Rows are one point carried round by a steady rotation, each followed by how many ticks it has turned.
The counts run from 0 to 349.
[  6  -7   8   1   4 -19  -2  10  25  -1  -7   1  47   0 -18  17   5   5
  -4 -14  12 -13 -14  -3  -7  -3  15  -8   9   0   0   1  14  14  14   3
   5  -9 -14   8   7 -12   2  -2  -7  -8 -25 -14] => 14
[  8  -8   3   7   9 -12  13   9  20  -2   4  -9  33 -26   2  15  11 -11
  11  -9   3  -9 -13  -4 -21   9  19   4   1   3  -8  -2  10  12   7   9
  30  -9  -3   3  -6  -3  -7  -3  -9  -7 -28 -21] => 142
[ 11 -23  -2  11   0 -19  -5  -6  -5   8  -3  -7  31 -10 -11   2  -1  -2
  11 -13  -2  -5 -21  -5  -7   0   0 -11 -12   6  -9  -1  16  36   8  17
  22  -6 -12  18 -12   2   1 -12  -6   4 -26  -2] => 224
[  1  -3  -1   0   4 -25  11   3  16   1  -6 -16  51   0 -10  11   6   7
  -8  -4   2  -5 -14   2 -19  10  24  -9   2  -3  -2  -9  18   8  12  13
  16 -12  -7  -8  17  -9  13 -10 -11  -3 -10  -1] => 11
[  4 -16  17  -9   5 -18 -12  -6  15 -17  13 -17  38  -4 -10   9   1  -2
   1 -17 -14  -7   2 -11   1  -4   2  -2   8  13  -9   0  12   4  20  13
  32   0   2  -5  13  -5   1 -12  -3  13 -22  -8] => 132
[ 14 -18  -3   0   9 -15  -9  -5   3  -4  -4   7  34  -5 -15  15   0  11
  13 -15  -5  -5 -28   0  -7   1   9  -4 -11   1 -14   8  24  20  12  -4
  28  -6 -10   2 -10   3   1  -5  -4   6 -27  -3] => 219
[  3 -10  10   1   6 -23   4 -11  -2 -11   1 -23  42 -11   1   4   9 -12
  -7  -7  -7 -13   6  -8 -13  -2  -2  -2  -3   6  -8  -9  11  24   7  24
  22   7 -16  19  -7  -3   3 -10  -7  16   1 -15] => 32
[ -5 -16   3   2   6 -21  -1  12  22   2   8  -7  34 -18  -1  14   3  -7
   0  -1  -2  -3 -28   3 -19   4  -4 -11   8   1  -6  -5  17   7  13  14
  33 -21  -4   1  -5 -10   6  -1 -10   6  -9  -8] => 212
[  2  -3   6   8  -4 -18   8 -15   4  -7  -2  -1  31   0 -19  11   9   8
   7   9  -2  -7 -24   6 -12  -2  12  -3 -17   2 -15   2  21  27  16  12
  23   6   1  13 -18 -20  -2 -11  -5  -7 -12  -4] => 151
[  1  -6  -8  -4   5 -23 -10   9  20   3  -2 -16  42 -23  -6  12   4  -2
  -3 -12   7  -8  -2 -19 -11   4   9 -14   9   9  -5  -3  19  11   8  10
  32 -10  -5  -4   3 -16   2   0 -11   9 -14  -2] => 207
[ -2  -4  10  -3  10 -22   3  -5   1   1   3 -16  29 -18  -3 -13   4 -11
   0  -5  -5  -5   2  -5 -15   5   7   2   4   4 -14   1  20  37  -3  18
  23 -18 -13   9   1   8   5 -15 -15  12 -10 -23] => 265
[ -2 -19  18  -2   3 -21  -2   4  26  -4   4   4  39 -13 -18  18  14  -4
  -5   3   2  -6 -16 -18 -16  -1  -2 -10  13  10 -10   9   7  -3  13   6
  28  -2   1   6  -4 -17   1   3  -9   2 -18 -11] => 210
[  1 -16  10   6  14 -18  10  -4   9  -8   0 -12  36  -5  -8  18   9   5
  12   2  -9   1 -35  12 -24   6   8  -5  -2   1 -12   1  19  10  10  10
  29  -5   0  -7  -4  -1   3  -7  -8  10 -16  -3] => 217
[ 12  -8   1  -4   3 -23 -12   0  17   5  -5   5  50   5 -17  12  10  12
 -10 -12  13  -7 -12 -10  -5   3  19  -7   6  -4  -2   6  20   8  13  -3
  14  -9 -13   2   4  -7   6   0  -9   0 -24  -4] => 13
[ 13   8   3   4  -3 -14 -11  -1   5 -17   0   0  45 -18 -22  11  15  12
   4  -5  11 -13   3  -7  -8  -6   7  -3  -8   7  -6   1  11  20  22  27
  13 -17   0   1  14  -7  -8 -10   0  -6 -10   0] => 167
[ 12   1  12   7   1 -17   3   1   5   2  12   4  38 -31 -16   6  18  -2
  11   4   8  -2  -1 -14 -12   4  17   8  -2   5 -17   4  11  13  11  18
  18 -22   5   4   0  11  -3 -13  -5   2 -17  -7] => 336
[ -3  -1  16 -19   2 -28  -7 -15   8 -12   6  -1  33  -3 -11  -5   1   1
 -11 -14  -6 -11  12  -7  -1 -15   5  -7  -6   5 -25  15  18  15   8  19
  27 -10  -6  15   1  -4  10  -5 -10  12 -14  -9] => 198
[ 11  -7  16  -5   0 -15  -4  -6   9 -16  22 -15  42  -8  -5  13   8  -1
   2 -17  -5 -10  -5  -1   3  -9   5   2   1  13 -11   5   4   4  16  21
  30  -4   9  -5  10  -1  -5 -11   4  13 -22  -5] => 131
[  4 -17   9   1   0 -20   1 -16   6 -18   5  -2  33   2 -36   2   3   6
   3  -4   8 -13  -4   3  -5   3   0  -4 -11  14 -12   6   8  22  -1   9
  15   0 -11  17 -10 -11  -4  -4 -17  -3 -25 -14] => 157
[  0 -20   2   1  14 -15  -4   3  34 -10  10  -2  33 -11 -11   2  10   6
   0  -8  11  -5  -4  15 -10   7  13  -5  17   0   4  -1   8  15   8  10
  13 -23  -4   1  -2 -12  -4  -3  -9  -8 -31 -16] => 248
[ 12  -6   8  -3   6 -20   7 -11   1  -2  -7  -1  39  -9 -11   3   5   0
   0 -17 -12  -7  -4  -3  -8  -3   8  -3 -10   8 -20  -8  11  20  13  20
  21   5  -4  19 -11   9   7 -21  -9  24  -8   3] => 28
[  3   2   9  -8  -3 -28 -11 -13   8  -6   3   1  47   5  -9  12  15  12
 -15   7   1  -6  -6  -8  -9  -2  14  -3  -7 -11 -10   3  23   1  21  15
  23 -10  -5  -6  13 -12   8  -7  -2 -10 -10 -11] => 8
[ -8  -5   3   5  -3 -22   6   0  24   5  -4  -4  35  -2 -15   2   2  15
  -3  -2   7  -4  -7   1  -2   3  22 -12 -12   0  -7  -7  17  18  20  25
  19  -7  -4  12  -7 -19  10 -14 -11  -8  -9   5] => 81
[ 10 -14  10  -6   0 -23  -7 -14   5   1  14  -9  41  -5  -1  12  17  -8
  -8  -4 -10 -10  -5 -18 -10   0   6   1  13  10  -4   7   8  10  14   5
  32  -1   3   0   9  -4 -10 -11 -10   0 -25 -16] => 136
[  9 -16  -8   4   1 -29   4  -7  15   5  -3 -10  46  -6 -10   6  -1   5
  -3 -14   5  -2 -11   5  -4  -7  15 -19  -6  -5 -13   3  14  25  -2  25
   8  -5  -5   4 -15  -6  12  -2  -1   8 -13  10] => 118
[ 14 -11  14   6  20 -16  10  -5  28  -2   3   2  41  -4  -4   3   9   5
   1  -6  -4  -1 -18   6   0  -5  24   0   1  -7 -10  -1   6  28  11  26
   4  -2  -7   0 -11  -2   0 -12   8   2 -17 -17] => 184
[ -7  -8   0  -6   6 -26   1   0  11  -8  -9 -14  43  -4 -20   5  -3  -1
  -3  -1   0  -9 -17   5 -22   1   2 -11   4  -8 -11   2  29   8   4   5
  19 -13 -12   2   6 -21  14   8 -12   2  -8  -6] => 281
[ 12   1   0   4  14 -14  -5   8   1   1 -10 -10  42 -25  -5   3  15  -8
   3  -9  -1 -10  -2 -15 -23   8   8   2   9   3   1  -9  14  30  13  18
  14  -8 -12   3   7   2  -2 -13  -6  16  -5 -10] => 101
[ 14  -4  -5  -5   1 -23  -7 -21   8 -12  10   2  29 -18 -13   0  -1  -3
  -3  -7  -1 -14   3  -1  -4 -10   2  -7 -14   4 -15   0   7  15  19  26
  30 -19   1   5   2 -15  -9 -10  -5 -18 -21  -9] => 236
[  4  -8  11   2  12 -12 -19  -9   9  -8   7  -6  34  -1 -15   0  15  14
   7  -6  -6   4 -13  10  -3   7  24   9  10  -3  -4  -2  28  25  20   7
  17  -5  -2  -4  -2  -4   5 -16  -6  20 -11  -2] => 255
[-12  -8  11   4  -4 -22  -8  -5   8  -7   1 -10  43   6 -27  -1  13  12
  -7   3  12  -2  -8  13  -9   9  14  -3   0   3  -4  -3  24  17  19   7
  18  -9  -8  18  -9 -15   9  -4 -15  12   0   4] => 86
[  1 -16 -12   1   5 -26  -6  -9  17 -11   5 -17  35 -11 -12  11   4  -4
  -4   0  -5  -5 -22  14 -18  -7   2 -14  17   0   0  -2  14  21   7  15
  21  -8   5 -12  -1 -28  -2   0  -7  -1 -14  -5] => 47
[ -6 -21   9   3   6 -19  -2  -1  21 -12   2 -21  40  -4 -14  -4  -5  -2
  -1 -15   1 -10 -11   2  -2 -14   0 -15  12   1  -7   9  12  26  -1  21
   8  -5  -7  10  -1 -22   5   6   0   0 -15  -9] => 121
[ -1 -21  -4   8  -4 -25 -15 -13   4 -10   6 -10  49  -5 -15  21  17   5
   1  -4   5   7 -13  10  -9  -2   9  -9   3 -11  -5   2  26  12   9   6
  17   1  -1  -4  -9 -11   8   0  -4  11 -10   6] => 49
[ -3   1  -2  -9   3 -29  -7  -2  14  -4   6  -7  36 -12  -8  -5  -7   1
  -9  -1  -2  -5  -3  -2 -12   1   7  -5  -4  -7  -9  -8  24   6  16  25
  29 -29 -12  -9  15 -11  11 -12 -10  -7  -9 -15] => 6
[  4  -9  -5   5   7 -19  19  -7  25  -7  -6  -8  37 -18  -6   8   8  -4
  -1  -7  -1 -12  -1  -2 -14  -5  18 -11  -5   3  -9  -4   2  17  10  23
  18  11   6   7 -14 -18  -6  -7  -5 -12 -20  -6] => 311
[  5 -25   8   3   6 -23  -7 -11  23 -11   5 -10  43   0 -17  -1   0   4
  -5 -14   5 -11  -9  -3   4 -14   2 -13   8   1 -11  15   8  26  -5  13
   7   1  -7   8 -11 -17   2  10   4   1 -21  -8] => 120
[-11 -20  10   6   4 -21   5  -4  14  -7   6 -27  43  -6  -9  -6   2  -2
  -1 -13   2  -5 -10  11  -6  -4   4 -19   8   1 -11   6  11  23   1  27
  13  -9   0  13  -6 -12  14   2  -1   7  -4   2] => 122
[ 10 -11  -1   0   4 -27  -1   1  15  10  -4  -6  54   3 -12  10  12  13
 -11  -5   6   0 -11  -6  -8  12  25  -9   0  -5   0  -2  16   2  12   8
  16 -11 -10  -4   8  -4  13  -5 -12   7 -14   4] => 12
[ -2 -13  12   4   8 -16   9   1  12 -13  -1  -7  30  -6 -11  21   5   1
  13  -2  -8  -9 -37  12 -24  -3   2  -5   3   2 -13   1  20  15  13   6
  23  -8   0  -1   2  -7   0  -3  -5  -2 -18 -13] => 216
[ 14  -8  12  -3  -2 -15  -2  -7   7  -6  12   0  36 -15 -19   1   0 -20
  11  -4  -2 -11   4 -18   1  -3  10  11   2   6 -18  -1  12  15  13  10
  19  -1  -5  13  -1  -9  -4 -15  -4  -9 -28 -21] => 67
[  0 -33   2   3  10 -19 -15  -6  11  -9  14  -7  38 -12 -15   7   5   5
  13 -15   3   6  -9   6   1   4   6 -10   6  -2  -9   9  20  14   0   5
  19 -14  -9   1  -6   5   9   0  -7  15 -27  -1] => 54
[  5  -8   7   6   8 -12   6  -5   3 -28   2 -19  34 -24 -15  -5   0  -9
  11  -9   0 -10   7   3  -8   5   5   4 -18   2 -18  -6  12  10  16  30
  24 -10   0   9  -3 -12  -1  -7  -3  -2 -10  -4] => 233
